A single turn carries every row of the set below to another of its rows. Some are shown first; where does it send the rows asked next?
j100: [-33  27 -15  -4  19 -14   9   3   0 -24   0  15 -39 -15   3]
j682: [  0  18  16 -12  -8  -9  17  -3  21 -14  14   0 -25 -23 -29]
j392: [ 11  19 -32  34   2  -8  -8  28  -9  -2  -1 -16 -46  -3 -31]
j849: [ -4   1 -26  12  -1  12 -10  30  -5 -13  16 -10 -17   4  14]
j180: [ -5  29  18 -10   3   1  17  -9  22  -9  25   0 -19 -18 -17]
j945: [ -8   7 -28  29  29 -12  26  19  -5  -9  34 -30 -30  10 -12]
j90: [ -2  -5 -17  -3   2   7   5  23 -11 -25  20  -9 -15   5  10]
j780: [ 13   8 -23  33  -5 -12 -11  25  -7  -2   8 -22 -40 -12 -40]
j659: [  8  19 -30  34  -4 -18  -5  28  -8   1   3 -24 -42   3 -29]
j710: [ -9   4 -22   3  -1  14  -3  24  -1 -25  19  -3 -21  -1  13]
j680: [-11  17   7 -14   2   0   5  -4  28  -6  24   5  -9 -22 -14]
j916: [ -2  16  11 -10  -4   2  16   0  29 -10  22  -5 -14 -23 -13]
j304: [  4  16   6  19  33 -33  11  -3 -30  -2  11   8 -28  -8 -13]
j146: [  4  26   4  26  35 -37  21  -7 -14  -2  10   5 -24  -1 -19]
j566: [-11   2 -32  -3  -3   8 -10  34  -4  -9  11  -6 -22  -2  11]
j979: [-10  28   9 -11   5  -4  12 -13  25 -17  17  -1 -10 -22 -18]
j229: [-18   7 -21   3   3  12  -9  28   1 -18  13  -7 -11   0  16]
j508: [ -9  24 -26 -14   4  -1  26  23  14 -11  -1 -25 -45  -1 -19]
j364: [ -9  24  12  -2   6  -8  16  -1  33  -8  25  -4 -10 -23 -20]
j132: [-28  26  -5  29  22 -13 -10 -12   9  -5  24  -6 -37  -5 -36]
j865: [  5  24   3  20  42 -32  25   3 -14   9   5  -5 -25  -4 -15]
j437: [  8  29   0  23  36 -32  25  -2 -20   2  12   0 -33 -13 -17]
j542: [-12   8 -28  -3  -5   5  -3  25  -5 -25  13 -16 -18  -4  16]
j511: [  9  24  10   9  37 -30  22  -8 -12   6   5   6 -26 -12  -9]
j760: [ 13  16 -24  39   3 -20  -4  24  -6   6  -3 -10 -46 -12 -30]
j536: [ 13  13 -28  31   3 -23   1  30  -5  15   3 -12 -43  -4 -32]
j745: [  6  20 -30  32   0 -16  -4  36  -1   1  -5 -13 -44  -9 -29]
j297: [  6  20   6  16  38 -34  22  -5  -7  13  15   7 -19  -6 -19]

j229 goes to j364
j760 goes to j849
j710 goes to j180
Where do these go?
j542 goes to j979
j780 goes to j90
j536 goes to j566
j132 goes to j945

A single turn carries every row of the set below to another of its rows. Some are shown first; where does it send the rows asked next?
j84: [ -6 -27   9  13  12  -8  -5   0  -8 -23   3  -1  38 -29   3   2   4  -1
  -6  19 -11 -24   2 -17 -17  -8 -31   1  16  -8   3  46  11  -7  -2  10]
j255: [ 14  11  -2  -5  -5  -1   1  19 -20  23   7  25   9  24  12   9  23 -14
  -8   5 -37  14  -3 -14 -33  -3 -51 -22   4   6  21 -12  21   1  15 -28]
j92: [ 12   9   8  -6 -23  -1  16  25 -22   2  -8  34   5 -16  30  -6  27 -29
  -7  13 -48   1 -18  -6 -21  -1 -27 -29  31  -7  -1 -21   9 -28   5  -4]
j951: [ 11  -8  -7 -17   0   4   8   4  12 -13   1   1  14  28  13  -8  15 -17
  -5 -10 -46  -6   8  15 -35   1 -34  -6   2  -4   0   9  36 -24 -18 -32]
j996: [-29 -15   8  -3  31  21  16   0   3  -5  -3   8   9 -55  12  23  22  -1
 -12  24 -35 -19   9   4 -24  -5 -21  12  15 -14  11  17  13   3  31  14]
j516: [  5   6   8   1   1   7  -7  19 -13  28   9  22  13  16  21  14  11 -10
  -6  14 -36  17  -1 -19 -31  -6 -46 -11  -1   9  28 -22   9   2  25 -21]
j68: [-27 -10 -13  15  18 -12  18  26  28 -25  11  13  -1  -7   1  11   8  -4
 -18  19 -46  -3  20   0 -39  18   1 -13   1 -18  -8 -23  26  16   2  -7]
j674: [ -8 -30 -17  26  22  10  21  15  -6  -7  17  16  -1 -47  10  18   7   3
   2  16 -46 -25  20 -16 -30  15 -25   7   4 -31   6  13  11 -13  22  -2]
j204: [-13  22  20 -13 -17   4 -11  17 -22  16  -4  13  28 -17  24  27  15   4
  -3   0  -6  14   0  -3 -31   7 -24 -16  33 -16  28 -15  15 -36  12  -7]
j890: [-20 -16   1 -23  25  22  15  -4  16 -22 -13  -5   8 -44  15  17  33  -8
  -5   7 -46 -14   2  12 -29   3 -17  10  16  -7   0  24  26 -14  18   9]
j590: [  5 -16  -2 -19  -6  -5  31  12 -25 -14   0  34  -2  -4   1  -9  26   2
 -11   6 -45   4  19  22 -51  10 -13 -19  17   5 -22   2  18 -42  11  -7]
j335: [ -3  30  18 -13 -14   0  -7  15 -25  -2  -3  22  19 -11  23  21  21  -1
  -6  -8  -8   9  -2  -2 -35  12 -37 -17  32 -12  31  -7  19 -40   7 -22]
j773: [-23 -27  15  -3  11 -23 -22  13  17  -5  12  14  33 -34   2 -10  18 -13
  -8  13  -5   3   9  -7 -28   0 -20  16 -10  -7  17  26   3  10  -5   3]
j967: [-33 -10 -18  15  10 -12  13  31  29   3  20   9   8 -20  -7   7   3  14
 -12  21 -27 -11  17  -4 -20  19  -7  -7   9 -15  -8 -19  14  11   5  11]
j248: [ -8   6  12  -1   0   7   8  -2 -24 -48  -7  19   7  -2  15  18  23 -14
 -10   7 -35  10  19   1 -63   2 -13 -13  14 -25  10  14  16 -19  -8 -42]
j422: [-21 -26  18 -14   5 -23 -11  11  11 -15   6  21  29 -15 -18 -11  20  -6
 -11  10  -5  18  12  11 -47  14 -10   7 -12  -1   7  31  12  -5   6  -2]
j766: [  7   8   3  -8 -13  -2   2  30 -18  11  -5  25   7 -23  33  -3  15 -31
  -4  17 -44   3 -19 -18 -11 -13 -15 -21  27   0  -1 -26   1 -24   6   4]
j877: [-13 -20  -5  29  10 -25   7   9   0  16  14  29  32 -14  -9  -2  -6  22
  -9   1 -29 -15  13   8 -30  19 -16  17  11 -22  -3   3  17   9 -15   3]

j766 goes to j204
j335 goes to j255
j877 goes to j674
Where do these go?
j890 goes to j422
j590 goes to j248
j996 goes to j773

